These are runs of 7 systems, one row a step. Runs of the same system follow the same rule from any start.
seq 1, lup, 10 rows:
[[ 13 -20  -7   3   5  -6  23   0 -25  15 -30   4  -8   1  11 -23  24  -3
   10  28]
 [-10  23 -15 -22  20   1  10 -17 -31  33 -20  -4   2 -15   7  -8   8 -15
   12  11]
 [-40   8   0   5  19   5  19 -36  -5  11 -12 -19  18  -2 -13 -13   1   8
    8  11]
 [-41  13  -3   2 -12   1  -8 -32 -18  -2  24 -16  -5  -9 -16   4  15   5
    2 -19]
 [-22  14  -1  -4  -6  -3 -15 -13  31  -5  18 -27   6   6 -10  24 -13  10
  -17 -23]
 [-11 -23   8   5 -20  -9 -20  13  26 -34  16   5   1  15 -13   6   8   5
   -9 -19]
 [ 27   7   4  -9 -18   6 -28  32  25 -11  18  18  -8  -5  11  10  -4  -5
  -10 -12]
 [ 38 -16  14  14   5  -6   8  35  20  -6  -7  20  14  14  10  -2 -12   5
    3   4]
 [ 32 -12  -2   5   6   5   3  20 -30  -4  -9  33 -17  -9  11  -9  -4 -14
   11  14]
 [ 27   9  -5   0  13  12  25  -5 -10  30 -22  -9  -4  -3  15  -7 -14  -3
    6  28]]
seq 2, lup, 10 rows:
[[ 23 -17  -2  13  46 -12 -12  18   2  20   2  20 -12  16 -22  13 -12  -8
   13  11]
 [ 14  -2   3  -6 -30  19  30 -11 -12 -24 -13   3  -4  -4   4 -17 -17 -30
   16  30]
 [  8  10  -8  11   3  -1   5  -6 -18  34 -13 -17  -8 -18  39  -5  23  33
  -16  -3]
 [-18 -11  -9 -13  36 -22   4  -3 -16  19 -11  -6   9  25 -35   9   0 -19
   16  -3]
 [-28  10  -2 -15 -21  28   3 -33   5 -28  -3   0  -4 -28  -4 -15  -4 -15
    3  21]
 [ -8  23   6  20 -13  -7  -4  -9  13  32  21 -19   9   7  17  -2  22  37
  -12 -25]
 [-17 -18   2  -8  22 -23 -13  16 -12 -23   7   5  12  17 -29  29 -14 -14
    3 -30]
 [  8  -2   0  -3 -22  31 -14  -7  42 -31  11   7 -22 -18  -2  -6 -19 -10
   -9  27]
 [ 30   4  14  17 -30 -15   8  22   3  18  10  -3  13  19  27  -8  25  24
   -4 -20]
 [  9 -16 -10 -16  45 -16 -14  30 -26  -6 -19  24   0  -4  -4  23 -18 -16
    0 -10]]
seq 3, noze, 10 rows:
[[ 34  19   7 -11  -5   4 -27  36  15  -5  10  35   5 -23  27   8  -4  -1
   -2 -13]
 [ 11 -18  22  31   4 -15  27  14  -1 -12 -11  26  30  28   4 -22 -10   6
   14   1]
 [  3  -4 -12  -1  17  22   8  -2 -43 -11 -13  18 -27 -14  -3  -3 -33 -22
    3  18]
 [ 20  12   7  25   9  11  22 -23  19  27  -1 -32   0 -11  14   9 -10  27
    0  24]
 [-31 -17 -14 -13  -2 -29   7 -35 -20  -4 -31 -12  -2  -2   4 -10  28 -12
    4   7]
 [-21  41  -8 -19  14  19 -28  -4  13  16  10  -1   2 -28  10   6 -10   9
  -18 -15]
 [-20  -9  22  14 -12  -8  13  -4  14  -5  21  -7  32  11 -26  -8  35  16
   23 -11]
 [ -9   1 -13 -12  -1 -13 -29   5 -32 -11  19  15 -27   6 -15  20  -9 -27
   -3 -26]
 [ 16   2   8  15  -5  24   5  27  38  15  18 -21   5  32 -10   3 -19  20
  -14  -5]
 [ 16 -42  -5  -9 -24 -10   7  10 -13 -30  -9   8 -16   5  -9  -7  29 -24
   14  18]]
seq 4, Zukad (10 x 20):
[[  4   4  -7 -15 -22  -8   2 -24   2  -6   4 -23 -10  -4  -4  17   5 -20
    5   5]
 [-15  -6  -4  10   2 -12 -10  -4   9   3  -9 -11  -2   5  19   0   5  23
  -25 -14]
 [-10  -8  -5 -15  11   3 -12  22   3   7   6  11   3   7 -22  -8  22  -6
    8  -4]
 [  5  11  15   8 -10  -8 -10 -12  15 -17  19  13   9 -11   2   9  -7  -5
   10  -7]
 [  4  -9   5  25   1  -2   9  14 -16   3   1   3  -3  24   4  -7  -9  10
   -6 -11]
 [ 17  -3  -7 -19  11  12  -4  21  -5  -2  -4   1  -7  -9 -10  14  -9 -17
    4   9]
 [ 16   5   8  13  -7   0   8 -17  24   4  -1  -4   1  -8  14  -4  -4   7
    5  19]
 [ -2  -2  -8  -6  -9  -8  10   5 -30   8 -16  -1   0   7  15 -16  15  -2
   -3  -7]
 [-13  13  -5 -19  22  16  -9   1   5   2  -6   1   7 -21  -2   6 -11  -1
   -3   2]
 [-12  -2   7  18  -9   1  12 -26   8  -1  10  -7   2   5 -13 -12   8   3
   13  14]]
seq 5, Zukad, 10 rows:
[[  6   5  -5  -1   1  32 -12  20  23  -8 -10  -6  -7 -24  29  -1 -13  28
  -34   1]
 [ 10  -3   4   1  12  -7  16  -2  -5  32   2   0  13  -1 -15 -14  43   4
   33  16]
 [-14  19  -2 -19 -12 -23  -6 -22  -9 -22 -15  15   7  -5  20   2 -24 -30
   -4 -13]
 [-23  -2   0  23  10  40   7  10   1   5   5 -11  -6   5  -6 -17  -9  34
  -20   0]
 [ 10  -7  -4 -18   1 -12   2  -7 -17   3  13 -14  -8 -10 -28  22  27 -21
   30   5]
 [ -6   8   2  10  -5 -25 -14 -23  28  -9  -9  -5  -1  13  25   8 -30   0
  -25 -10]
 [ -8 -24  -6   5  -5  24   1  37  -7   4   4   2  -5  19 -15 -23  27  16
   -7  -2]
 [ 21  17   7 -17   8 -14 -17  -4   4  -2  16  12   7 -33  -2  30   5 -14
   24  -4]
 [ -2  -3  11  33  -2 -13  17 -11  11   1 -11   6  11  32  13 -21 -27   7
   -6   2]
 [  4 -11 -14 -19  -8  29  -1  33 -36  -9  -2   8 -21  -7  -5  -5   9 -12
   -4   1]]
seq 6, baf, 10 rows:
[[  6  -5  -9  -6 -15   9   2 -15   0  -6  -2 -12 -19 -13   2   1   7  -7
    1  17]
 [ -8  18  -1  -6 -13 -10   5  -9  -9  14  -3 -11   9   5  15  -2  10   4
   -4 -15]
 [-22  -2  -5 -14  22  -2 -13   3   0  -2  -5   9   7  -4 -13   0   4  -5
    1  -5]
 [  9   9   2  -1 -11   9  -9 -11  25  -4  13   6  -7 -11  -3   0  -1  -8
    7  13]
 [  2   6  11  11 -13 -13   3   3  -3   3  14  -6  11  14   1   7   5   7
    3 -24]
 [ -1 -11  -6   1  28  -4 -15  16  -2   1  -4  12  -9   3  -5   9  -9   1
   -7  -5]
 [ 18  -9   3   7 -11  15  10   2  25  -3   0  -5  -7   2   0  -8  -3   0
    2  23]
 [  8  -2   6   2 -17 -10  12  10 -23  -5  -2  -2  10   3  15   1  11   7
    2 -17]
 [-12   2  -6   0  31   4  -1   3 -15   8 -17  11  -2  -4   3  -6 -17   0
   -5   3]
 [ -1  -6  -1  -3 -12  19  13 -14   9 -10   1 -11  -5  -7 -14  -5   2  -8
   10  23]]
seq 7, giv, 10 rows:
[[ -8   9  -4   5  18   8  13  -5   0  38 -21  -6   9  -4  19 -28  18  27
   -5  15]
 [-29  -1   1 -19   4   3  21 -14 -21 -12 -20   8  23 -10 -15 -20  14 -18
   22  12]
 [-36  27   6  15   2   8  -7 -38  -6  -7  14   3   1 -16   0  -2 -16   7
   -5 -11]
 [-10   7   3   1   7   1   5  -6  -1  18  25 -29   5  21 -41  18   0  -4
   15 -10]
 [  1  -7  -7 -20   0  -9 -28  -3  10 -23  12  -5 -17 -20 -10  35  -1 -15
   -4  -7]
 [ 17   7   5   7 -15  -8 -20   7  48  12  18  -6  -2  16   6   5   1   9
  -13  -4]
 [ 21 -17   1 -16 -20  -3  -1  45  -8  -8   1   9   6  12   0   0  20  -7
    2 -15]
 [ 20   0   4  11  15   3 -12  20   6  -8 -11  39  -4 -11  27  -8 -20   5
   -9   4]
 [ 15 -12   7  24 -12   1  30   1 -12   9 -11   1  -2  28   4 -24  -4  -1
    9  16]
 [ -6  -4 -11  -5   8  11  13  -3 -47  -2 -23  -7  -9 -25  20   1   1   4
   -7   1]]
seq 8, Feku (10 x 20):
[[ 16  -1  -3  -4 -37 -19   0 -16   0  -7  -9 -25 -11 -23  40  12  31  12
  -14  -6]
 [-14  -2  -3  -6  30 -39 -20  15  12  20 -13  16  18  33   1  -1   0  -4
   -7 -24]
 [ -4  -8   7 -15  -3  39  20  17   1 -23  -1  19  17  -6 -29 -26   1 -16
   23  25]
 [ 22  23  11  25 -19  -3  -3 -26 -10   0  18   5 -12 -37  36  10   5  19
    3  -4]
 [ -5  -2  -3  13  27 -22   0  10 -11  22  -3 -13   2  45  -9  17 -30  -1
  -12 -27]
 [-13 -26 -16 -25   5  38   4  11   1 -24 -17  -3 -14 -15 -22 -13   2 -15
   -1  33]
 [ 19  25   6   7 -28 -12  -2 -29  22  20  10 -13  -4 -25  36  -3  30  17
    1   5]
 [-22   1   2  -1  14 -38   2  10 -22   6 -11   0  26  41  -3   7 -15  -6
   -6 -42]
 [-14 -14  -3 -13  22  42  -8  14  13 -26   2  25  -5 -22 -34 -12  -5 -12
   12  27]
 [ 33  18  13  26 -43   1  14 -28   8  12  25 -19 -13 -15  23   2  19  15
    9   6]]
seq 9, Feku:
[[ 10   5  13  24  12 -14  16 -31  20   8  13 -35   6   9 -17  33 -26   5
   12   6]
 [-35 -16 -21  -6 -23   6  -8 -10 -18 -23  -8  -6 -30  20  -1 -15  -9 -16
  -28  -6]
 [  4  10  -5 -22   4  14 -26  20  31  21  19 -12   2 -21  -6   9  36  21
   -4  -6]
 [ 10 -24  16  11 -21 -43  21 -10   3 -18  -5  -2  21  22  -5   3  16 -12
   24  -2]
 [ -5  12  -4  -7  -1  10 -32  18  -4 -16   4  49 -14  -3  13 -17 -23 -19
  -15 -11]
 [ 30  -1  15  21   9  31  23  29   6  23  17 -15  11   1 -10   3  11  34
   12   6]
 [ 15 -19  -8   2  -2 -31  10 -21 -40 -17 -23   1 -21  -7  17  17  -8 -26
    6   6]
 [ -6  22 -11 -10  20  18 -19   7  38  24 -12   3  -2   7  12 -11 -31   3
  -28   8]
 [-15 -13   3   2 -10  14  40   0 -30   7  -8 -27  19  -1 -10 -19  36  17
   15   5]
 [ -7  22  -4 -15  15 -32 -27 -34  -1  -9  -1  17  -5 -33  12  23  -9 -24
    6  -6]]
seq 10, baf (10 x 20):
[[-21  16   8   7  35   3   8  -3  17  32   4 -14  31   9 -18  -2  -1  23
    5  -5]
 [ 10 -31  -5 -10  -6 -15 -20   0   5 -30  10  12 -22  -5 -24  16  14 -28
   17  11]
 [ 13  30   4  18 -23   4  -6  -6  18  14  10  -2  -8  11  34  -7 -27  12
  -24 -13]
 [-13 -29   3   0  25   0  11  35  -6   4  -5 -11  26  15 -28   4  23  20
    7 -14]
 [ 33  -7  -7  -5   4  -3 -14  -2   4 -15 -11  29 -28 -23  18   6 -17 -26
    2  26]
 [-13  12  15  24 -29  17  35 -10   1   8   1 -17  20  26   8 -30  -6  20
   -6  -5]
 [ -7 -17 -10 -20  26  -1  -6  24 -46 -11  -5   0  -3 -24 -15  27  16  -2
    6 -17]
 [  8  21  -7   5   9   1  -1 -40  29  20 -16   4 -16  -7  18 -15 -25 -14
   -1  39]
 [-29 -10   7  -6 -44   3  16   0 -11 -20  14 -25  17  19 -20  -9  31   4
    3 -23]
 [  9  22 -12 -15  35 -10 -37  10 -14  17   0  18 -13 -33  20  28  -8  -1
  -10 -19]]
seq 11, giv (10 x 20):
[[ -1 -12   7  27  -6  13   6   1  13   6   8  18  -6  16  -7 -35  12  13
    5  18]
 [ 13  16   1 -13 -12   4  19  -1 -41  -1  -4  -1   6 -15  11   4  -1 -13
   13  -6]
 [-17  -6   0  18  34 -11  -1 -13   4   3 -16  -4   5   6   3   7 -22  15
  -12  -2]
 [-10  -8 -11  -6 -15  16   4 -12  -2   5   8 -11 -23   6 -26 -13  19 -14
    9  19]
 [  3  27   7 -13  -5   2   0 -10   3  -3   3 -15  16 -33  18  20  -3   8
   -2 -11]
 [-17 -14   1   7  16 -25 -11   4  14  10   3   3  10  30 -19  -2  11   5
    2 -12]
 [  2   1  -8 -20 -20  25 -13  11  -4 -18  10  11 -20  -9  -8  -3  -4 -23
   -2   3]
 [ 26   9  19  22   1  -4   7   2  19   3  10  -5  14  -3  15  14 -14  20
    2  -6]
 [  3 -25 -10  -4   3 -25  -4  16 -22   7 -12   6 -12  27  -7  -2  16 -12
    0  -8]
 [  3   8  -8  -8   1  32  -5   5  10 -10 -13   9 -13 -20  17 -12 -21  -1
  -17  17]]
seq 12, piben, 10 rows:
[[-26   7  10  15 -11  22   2 -18   6  -9   9   0   8 -35   9 -19  28  32
    1   5]
 [-13  25   0  -1   9 -26  -6 -26 -19  36  20  -6   3   7 -13   9  18  -7
   18 -18]
 [-28   3  -3  -2   7   3 -21  -8  29 -17  13  -3  -3  17 -23  12 -32  -9
  -16 -12]
 [ 18 -20   8  19 -24   7 -14   8  19 -14  32   7 -22  -2 -13   1  27   8
    7   4]
 [ 31   4   2 -18  -2 -29  -5  27  -2  14   4  -6  12  17   4  25   7 -11
    7 -23]
 [ -2 -23   0  -2  18   4  -4  29  13 -20 -24  26   8  17   1 -13 -26  -7
  -14   7]
 [ 31  -2   7   5 -22  25  20   9 -17  -8   0  16  -9 -19  13 -19   4  -5
   16  25]
 [ 12  13   6   2  13 -16  28  -7 -24  15 -20 -21  23  -4  22  15 -10   9
    5  -9]
 [-33 -12 -17   7  24   6   2 -20 -14  -2 -25  -1 -16   4  -3 -16 -18  -3
  -16  16]
 [ -4  17  -4  -7 -23  33   3 -22   5   2  14 -21 -16 -32   3  -6  16   8
    0  14]]
seq 13, piben, 10 rows:
[[-17  12  -4   2  -3  -3  -2 -11  -5  24   9  -5  -1   9  -4 -13  18   5
    2  -3]
 [-21   9   0  -9   2   2 -12  -5   1 -11  12  -1   2  -3 -17  10  -5  -6
    0 -14]
 [  7  -3   8  15   1  -5 -14  -3  26  -1  19   7  -4   4  -8   3   3   5
    6   3]
 [ 11  -7   1  -2 -16 -12  -4  14  -4  -2  10  -2  -6  20  -6   6   4 -10
    1 -13]
 [ 14 -10   0  -5  13   0  -7  24   6 -11  -7   9   1  -2   3  12 -10   0
   -4  -3]
 [ 18 -12   4   3  -5   3  13   9   3  -1 -11   9   2   6   5 -15   2  -4
    8  18]
 [  6   6  -2  -5  -6  -1  13   2 -23  -3 -15   1   4  -6  19  -1  -8  -4
   -1  -5]
 [ -8   0  -2   7  21  10  10  -5  -7   7 -14  -5   2  -6   3  -4 -10  11
   -2   9]
 [-12   1  -5  -2  -9   5  10 -24  -5   0  -3 -12  -8  -6  -4  -9   7  -5
    4  12]
 [-10  14  -2   1  -2  -5  -8 -13   2   7   7 -13  -1 -10  11   8   5  13
  -10 -14]]
seq 14, noze, 10 rows:
[[ -8 -11   2  -2 -27   5   6   5 -29 -15  20  14 -10  16 -30 -13  16 -24
   21  -5]
 [ 33   7  -2   3   8   3 -12  24  -5   8  11 -14 -17   1  10  36 -26   8
  -16 -18]
 [  3 -37   1  10  -2  -8  13   5  32  -6 -19  -4   3  31  -9 -19   7   1
   -1  26]
 [ 17  14 -11 -24 -21  12  -8   1 -19 -10  -7  19 -22 -29  24  -5  -3 -24
   -2  13]
 [ 14   6  16  25  16  -8  16   6  11  17 -10  -4  28  -5  27   0  -2  37
   -3  -6]
 [-30 -17  -6  -8  21  -7   7 -18 -21 -16 -21  19   2  -1 -22 -17   0 -24
   17  18]
 [  5  43   1   5  -3  27  -6 -20   2  14  26 -11 -12 -25  10  13 -24   8
   -6  -4]
 [-17 -24   6  15  -2 -24  20  -9  -7   8  -3 -29  17  20 -14   0  36  23
    9  -9]
 [-17   6 -23 -36  16  -1 -38   3   0  -5   2  10 -22 -10 -14  14 -11 -31
   -9  -6]
 [ 11  15  20  16 -30  17   6   9  42   7  27 -13  17  12   0  -8   6  24
   -3  -8]]

Which system made each run below?
seq 15 (2 x 20):
[[-18 -15  -6  -1  -2  21   0  -6   4 -17  -3   3 -16   1 -17 -15  -5  -8
   -5  16]
 [ 12  19   5  -4 -23   4   2  -5   6  14  16 -15   4 -11   8   1  24   9
    5  -4]]
  lup
seq 16, 2 rows:
[[-14  14  -1  13  22   0  -1  -2 -12  25  -4  12   1  12   7 -15 -13  10
   -8  -9]
 [ -9  -6   1 -18  -7  23  14   5  -7 -14   1  -9   5  -1 -27   0  -3 -16
   13  10]]
  Zukad
seq 17, 2 rows:
[[-21  -6  -6  -8  30 -17  14  -5 -25  25 -15 -24  18   3 -10   7  26  13
    8 -10]
 [-31  13 -14 -22   6   3 -23 -30  20  -7  -9  12 -11 -11  -3 -11 -15 -25
   -8  15]]
  piben
seq 18 (2 x 20):
[[-17   8  12  19  10  -6   1 -24  12  -9   3   7  12   1   0  -2 -20   4
    1  -2]
 [ -1  -3  -4  16 -11   6  -4 -10 -12   3  18  -6 -28   9 -10   3   0  -1
   -2  -2]]
  piben
seq 19 (2 x 20):
[[ 11   2  11   5 -11  -2  19  -1   9   2  -8  11  16  12   6 -22   2  -5
   12  13]
 [ -3   5  -3   3  12   4   2   8 -36   5  -4  10  -3 -15  13  -1   3   8
   -2 -11]]
  lup
seq 20 (2 x 20):
[[ 18 -18  -3   7  -6 -14 -15  10   7 -21  -7   2 -17  -8  25  18  -6   9
  -21  -8]
 [ 19   2  -2  -1  15   6  -3  26  18  32  -1  10   4  13  -1 -14  11   7
    1   8]]
  Zukad
seq 21 (2 x 20):
[[ 20 -13   8   3   2 -11   4  22  11  12   2  -7  14   5   3   6  26  16
    7  -6]
 [ 10  -2   1  -9   9 -19 -11   7   1 -10 -13  34   6  -2  10  -6  -5 -19
    8   1]]
  Zukad
seq 22 (2 x 20):
[[-14  13  -7  -6 -19   8  -4 -16 -13   5  14 -21 -16  -1  -3   7   3  -1
   -8 -12]
 [-11  -9  -2  -5   4 -13 -12   1  17  -7   5 -17   4   2 -10  20   7   8
   -6 -13]]
  Feku
seq 23 (2 x 20):
[[  3  13  -1 -24 -35  12  20  18 -10  -1 -14 -20  17   7  21  -8   2   1
  -13 -14]
 [-13 -11   3   7  38 -20 -15  -1  -3   0 -11  21  11 -21   5   3  18  17
    4  -5]]
  Feku
seq 24 (2 x 20):
[[ 25  -8  14  13  -9 -14  14  -7   4  -9   2  -5   5  -8   8  15   4   5
   14   4]
 [ -1   0  -6   4   6 -11 -10   3  -9   1 -10  18 -12  18  12  -7 -20 -11
  -12  -6]]
  Feku
seq 25, 2 rows:
[[ -3   0  -7  -3  12  15   4  10 -12 -12 -12  -6  -7   8   5  12 -45  -6
  -20  -5]
 [ 16 -14  -4   6  -1  24   8   0  15   8   6 -17 -17  -8 -13  -1  13   7
    7  29]]
  Zukad
seq 26:
[[  5   3   8  12  -5  -2 -15  19  12   6  16  19   3   5  10 -11  15  16
   -5 -16]
 [  5  -3   4  -8  10   0   4  20 -16   1   8  11   9  13 -22   4  -4 -17
   18  -7]]
  piben
